In the data rows, the value 50 means zero.
Some points, one per row:
43,53,41,62,41,47,99,38,44,83,99,46,25,19,35,54
41,46,33,64,60,52,47,65,60,03,51,67,67,51,83,61
36,51,46,52,47,48,66,57,49,50,67,51,44,45,50,50
56,62,54,41,24,41,45,16,44,72,43,54,49,46,58,56
53,50,46,58,52,51,65,50,37,55,73,51,38,40,48,50
40,46,53,60,68,57,61,74,60,58,72,17,41,58,19,33
44,45,40,62,65,57,44,68,55,31,48,45,56,50,47,50
32,46,33,59,54,44,64,49,44,35,72,57,44,44,75,62
49,59,54,43,46,41,52,32,50,65,51,48,47,55,56,51
48,52,40,60,48,50,63,51,46,47,62,48,47,45,58,47
35,44,54,57,64,58,57,66,64,47,59,28,43,61,40,42
48,48,54,44,54,48,26,54,54,22,28,66,62,65,69,60
44,46,61,45,62,54,31,57,70,51,25,31,56,70,26,25
44,48,48,47,59,46,55,56,48,47,55,49,48,49,48,52
51,48,44,65,63,56,72,66,43,54,81,34,36,45,37,44
51,53,48,53,50,49,55,49,42,39,54,64,51,44,66,59
66,55,64,41,34,50,49,37,41,82,50,49,43,45,27,48
37,43,34,58,57,53,42,74,56,17,51,59,67,51,66,56
41,44,44,71,69,59,66,80,64,39,66,35,48,49,31,39
44,49,70,41,52,54,30,45,75,63,25,28,56,70,22,32
70,55,50,47,29,48,61,27,30,70,62,63,40,34,54,58
51,44,56,52,50,55,46,56,46,58,49,45,44,52,33,41
63,51,37,62,36,51,90,50,24,63,93,60,31,19,54,60
55,45,38,60,44,50,79,44,30,55,84,61,36,26,55,56
38,48,47,62,69,56,57,76,57,34,63,42,51,52,39,46
42,52,48,46,60,51,48,62,62,37,43,52,61,55,61,48
53,46,37,75,59,57,88,66,46,47,93,50,40,29,42,51
36,45,60,37,55,52,00,67,79,23,00,43,78,87,52,45
36,46,57,64,82,60,68,78,76,62,68,09,36,57,00,25
56,52,57,42,41,44,48,37,44,73,55,40,41,48,39,42
40,48,41,53,57,49,46,56,53,26,52,55,55,58,75,55
50,50,45,53,47,50,42,50,54,39,44,58,54,48,65,58
56,55,52,46,39,48,69,22,36,74,67,54,34,39,49,55
62,51,78,22,37,47,15,26,52,79,03,43,56,69,23,35
36,48,41,63,81,58,59,78,68,23,59,47,54,54,53,52
55,47,35,66,63,55,63,64,38,31,70,63,53,39,63,61
71,53,57,40,17,45,48,15,29,87,49,56,42,37,46,56
55,50,39,59,45,45,75,38,26,55,83,64,37,30,60,60
40,45,34,63,65,57,49,71,65,19,46,62,62,57,64,57
47,46,53,51,59,56,42,61,55,44,33,39,56,57,39,49
52,50,48,45,38,46,48,47,43,48,41,59,48,49,63,50
51,49,61,33,42,46,25,42,52,54,29,52,57,64,46,44
65,52,65,52,33,53,46,45,45,75,37,43,47,47,23,47
43,50,36,60,45,42,86,43,43,52,89,51,39,31,68,59
38,49,51,41,68,56,30,52,72,30,33,43,61,71,56,45
47,49,48,54,54,51,47,61,47,45,47,46,52,51,51,54
Then 10 other points, each followed by its number:
46,50,66,41,58,51,33,57,66,64,44,20,44,68,24,29 0
43,44,69,42,66,57,42,63,83,62,41,13,44,68,14,27 1
47,52,53,46,52,50,50,51,50,60,52,32,44,57,44,43 2
69,57,59,39,26,48,73,15,23,98,71,55,26,29,35,51 3
50,56,54,35,37,46,43,30,55,74,35,39,48,54,42,42 4
51,44,53,52,48,55,50,60,46,52,49,48,48,48,36,46 5
52,51,44,62,57,56,64,55,56,53,69,33,43,48,44,43 6
49,54,39,55,50,48,68,47,45,47,66,49,48,37,66,56 7
46,56,36,51,53,45,48,41,48,30,43,73,60,45,83,68 8
44,47,47,62,60,56,50,67,56,47,51,41,53,48,40,44 9
Which of these numbered points is nearest to each point below, ignoring the 3 directions in which the first points spread most? Its number follows each.
39,42,55,56,83,61,26,90,81,29,28,24,64,74,29,29 > 9
44,46,58,42,61,51,28,62,69,42,34,33,54,72,45,38 > 0
51,50,79,28,48,51,32,39,75,84,37,14,46,65,10,24 > 1
48,44,54,51,55,51,35,62,63,46,34,40,56,56,42,40 > 9
51,50,57,40,56,50,30,49,50,39,31,59,60,64,57,50 > 3
53,54,39,45,35,40,51,32,36,42,50,71,58,38,80,67 > 7
44,49,42,54,53,51,73,53,45,50,78,44,40,41,59,55 > 2
27,51,37,61,73,50,52,67,58,26,59,43,55,59,59,54 > 2
57,46,71,38,33,56,38,47,54,69,24,44,51,58,24,38 > 5
60,57,57,44,32,46,68,31,26,76,72,61,34,34,49,57 > 3
40,52,33,54,62,52,38,56,59,14,34,70,70,58,84,68 > 8
35,44,50,71,71,63,39,86,79,36,44,23,60,69,27,41 > 9
48,49,64,37,48,46,25,47,66,48,26,40,59,69,44,43 > 1
38,52,51,35,46,41,19,40,70,44,13,48,65,71,62,47 > 4
62,57,38,61,39,48,72,34,41,62,73,53,38,35,63,60 > 6
41,55,39,33,31,38,22,24,50,22,22,83,75,60,99,71 > 4
55,55,35,49,43,41,57,33,39,43,51,75,55,40,81,66 > 8
50,47,45,60,59,52,79,59,43,53,81,43,33,35,42,51 > 3
52,53,46,43,45,41,39,39,45,45,46,64,52,54,68,56 > 0
34,47,37,50,59,48,34,59,66,32,39,44,62,63,58,52 > 4
56,50,51,58,53,48,59,47,43,64,61,42,39,41,32,41 > 9
24,45,57,47,74,54,23,74,96,29,30,16,64,81,42,39 > 1
37,55,79,10,48,46,00,46,82,50,00,31,71,92,43,39 > 1
45,50,67,35,35,46,42,30,54,75,43,44,46,55,37,40 > 1
55,61,50,32,23,39,60,11,33,83,52,55,44,38,54,59 > 4
64,55,61,42,43,47,54,33,34,78,53,50,40,43,34,45 > 3
38,52,37,73,64,54,68,73,51,32,63,51,50,47,54,54 > 9
50,45,62,56,60,57,39,60,71,52,35,24,57,69,27,30 > 6
25,45,31,71,84,59,56,89,74,08,59,36,61,57,63,53 > 7
50,47,82,34,65,56,18,63,78,75,19,04,51,79,00,14 > 0
66,49,63,45,41,50,38,42,55,71,34,37,51,54,27,39 > 9
37,53,41,52,43,41,54,41,52,41,55,57,51,46,69,64 > 4
54,49,51,61,58,56,53,50,57,61,56,32,45,49,33,44 > 6
45,43,47,71,90,65,54,93,77,21,55,22,56,65,37,42 > 6
47,55,58,40,49,49,49,37,55,62,34,52,48,53,43,52 > 8
36,50,44,59,73,54,67,73,64,36,72,31,47,58,46,43 > 2
47,48,36,61,68,53,57,68,42,24,68,67,52,45,72,62 > 3
78,58,60,40,05,44,69,04,08,99,69,65,27,19,35,60 > 5
73,56,81,30,16,44,32,03,43,99,29,26,40,54,07,32 > 6
57,54,47,49,44,46,68,31,39,67,59,53,45,40,47,53 > 8
47,50,45,52,57,51,58,47,50,51,52,51,51,46,48,54 > 8
55,51,47,40,45,44,10,43,52,18,11,82,75,59,89,64 > 9
60,54,46,40,33,46,57,30,28,70,59,62,42,38,55,54 > 3
43,45,48,53,50,49,53,54,57,35,46,48,58,51,62,53 > 7
42,53,47,40,53,48,39,46,57,34,31,67,60,58,75,62 > 8
59,49,53,48,27,50,56,38,34,62,47,70,42,35,50,58 > 5
42,40,59,65,79,63,41,80,77,38,47,14,57,68,21,28 > 6
61,44,60,47,38,55,37,53,45,56,29,49,58,55,38,51 > 5
58,52,56,49,55,50,48,45,62,65,47,35,50,48,29,44 > 8
49,44,47,53,57,54,43,57,60,35,43,49,54,56,59,46 > 6
33,50,43,65,70,60,48,76,65,24,44,42,59,60,50,49 > 9
43,53,47,54,57,49,70,49,53,48,74,41,47,46,55,44 > 7
75,57,68,24,13,40,60,01,14,99,54,61,30,33,33,51 > 3
57,52,68,16,15,36,19,03,44,70,12,65,56,59,63,50 > 1
51,53,41,49,42,44,44,38,35,42,51,63,51,48,71,61 > 2
46,54,45,33,36,42,28,29,39,39,36,74,60,51,93,70 > 2
55,48,38,59,49,50,56,54,37,45,56,59,51,38,59,57 > 9
46,49,42,55,54,47,47,57,45,33,60,60,53,47,78,62 > 0
70,53,61,32,18,47,46,23,29,79,39,61,41,43,43,44 > 5
45,52,52,28,46,40,22,20,55,35,21,68,61,62,84,63 > 1
47,49,33,74,58,51,80,66,44,41,86,56,43,33,51,55 > 9
56,42,53,46,33,47,33,48,47,49,27,60,55,58,51,51 > 5
48,57,48,33,37,37,50,23,43,68,46,58,45,50,58,52 > 4
54,53,42,44,40,45,41,33,46,28,35,80,66,48,88,69 > 8
57,56,56,39,38,44,59,31,33,75,70,48,39,42,39,41 > 0
40,48,40,46,52,43,26,41,61,21,23,74,67,61,89,63 > 8
42,50,45,51,59,48,49,55,50,46,53,44,50,51,52,50 > 2
39,47,51,59,62,54,66,66,53,51,75,28,44,48,31,44 > 2
50,45,54,49,43,51,37,58,50,52,38,50,50,55,42,53 > 5
55,56,67,30,34,39,34,25,44,76,29,49,47,55,46,48 > 2
71,56,55,51,40,50,69,29,40,86,67,36,34,33,27,48 > 6
